Here are some points:
[ 0.61 -2.44 -0.13  0.36  1.16  0.53 -0.05 -0.21]
[ 0.43  0.06 -1.09 -0.38  0.22  0.42 -0.65 -0.6 ]
[ 0.51 -0.2  -0.92 -0.03 -0.73  0.59  0.01 -0.05]
[ 0.42 -0.57 -0.79  0.67 -0.42  0.47  0.84  0.77]
[ 0.33 -3.72  2.6  -0.04  6.52  0.64 -0.5   0.37]
[ 0.56 -1.16  0.25 -0.19  0.24  0.5  -0.39 -0.27]
[ 0.53  1.62 -0.98 -0.04 -1.49  0.47  0.63  0.98]
[ 0.1  -3.56  2.46  0.06  6.06  0.4  -0.41  0.32]
[ 0.39  1.21 -0.73  0.   -1.11  0.27  0.45  0.24]
[ 0.56  0.74 -0.93 -0.38 -1.07  0.46 -0.04 -0.19]
[ 0.65 -0.34 -0.84  0.06 -0.86  0.82  0.3   0.54]
[ 0.05  0.6  -0.26  0.4  -0.66  0.09  0.79  0.97]
[ 0.29  1.05  0.14  0.   -0.74  0.27  0.22  0.35]
[ 0.12  0.41 -0.24  0.4  -0.18  0.    0.57  0.35]
[-1.65 -0.16  0.49  0.76  1.92 -1.74  0.9   0.78]
[-0.57 -1.59  0.6   1.02  0.65 -0.24  0.6   0.96]
[-3.36 -0.89  0.08  1.71 -1.41 -3.26  1.09 -0.41]
[ 0.45 -0.68 -0.32  0.61  0.64  0.51  0.26  0.56]
[-0.1   0.34 -0.27  0.66 -0.67  0.    1.02  1.1 ]
[ 0.48 -0.87  0.29 -0.31  0.21  0.4  -0.49 -0.16]
[ 0.81 -0.51 -1.   -0.32 -0.11  0.93 -0.33  0.22]
Here are 10 more points, each followed by its number:
[ 0.62 -0.27 -0.63  0.09 -0.77  0.77  0.33  0.62] 0
[ 0.55  0.69 -0.92 -0.22 -1.12  0.52  0.15  0.04] 1
[ 0.51 -0.57 -0.65 -0.1  -0.46  0.56  0.05  0.52] 2
[ 0.3   0.61 -0.46 -0.03 -0.42  0.25  0.11  0.35] 3
[ 0.46 -1.24 -0.53  0.02  0.96  0.38 -0.56 -0.53] 4
[ 0.35 -1.39 -0.04  0.4   0.92  0.45 -0.17  0.06] 5
[ 0.38 -0.47 -0.68  0.09 -0.67  0.36  0.25 -0.21] 6
[ 0.58  0.72 -1.03  0.23 -0.78  0.5   0.51  0.32] 7
[-0.08 -0.39 -0.45 -1.22 -1.94 -0.15 -1.14  0.28] 8
[-0.41 -1.42 -0.07  0.78  0.67 -0.21  0.38  0.29] 9
Which two of these numbered points are nearest to each point below, ignoring the direction in which the first points spread most? Their numbers follow each, nearest first.
[-0.36 -0.21 -1.14  0.07  0.29 -0.35 -0.3  -1.54] > 4 6
[ 0.59  0.78 -1.11  0.27 -0.8   0.49  0.59  0.36] > 7 3
[-1.85  0.47  0.37  1.11 -0.45 -1.73  1.    0.65] > 9 3
[ 0.32  0.47  2.11 -3.92  0.29  0.53 -4.25 -3.1 ] > 8 4
[-1.86  0.55  0.37  1.12 -0.44 -1.76  1.02  0.66] > 9 3
Now 10 new points, numbered from 0 again:
[ 0.41 -0.55 -0.67  0.1  -0.6   0.39  0.23 -0.19] 0
[ 0.37  0.41 -0.12  0.47 -0.42  0.5   0.6   1.51] 1
[ 0.18  1.09 -0.55 -0.14 -0.91  0.14  0.1   0.34] 2
[ 0.54  1.41 -0.97 -0.05 -1.38  0.49  0.56  0.91] 3
[ 0.56 -0.53  0.8   1.01  0.35  0.53  0.89  0.33] 4
[ 0.65 -0.36 -0.81  0.06 -0.8   0.8   0.28  0.5 ] 5
[ 0.04  0.75  2.6   0.61  0.75 -0.07  0.8   1.98] 6
[ 0.44 -0.73 -0.33  0.62  0.67  0.51  0.26  0.54] 7
[ 0.58  1.87 -0.73 -1.05 -0.82  0.42 -0.82 -0.26] 8
[ 0.04  0.67 -0.43  0.51 -0.68  0.08  0.92  1.16] 9
Which two of these numbered points are nearest to each point below, ignoring the direction in which the first points spread most? Their numbers follow each, nearest first.
[-0.38  1.64  1.22  0.05 -2.77 -0.6   0.78  0.65] > 6 4
[ 0.09  0.38 -0.09 -0.19  0.16  0.08 -0.35  0.18] > 2 3
[ 0.45 -0.77 -0.32  0.64  0.72  0.51  0.25  0.54] > 7 5
[ 0.56 -0.55  0.74  0.97  0.37  0.52  0.84  0.29] > 4 7
[ 0.18  0.76 -0.38 -0.12 -0.33  0.15 -0.01  0.35] > 2 3
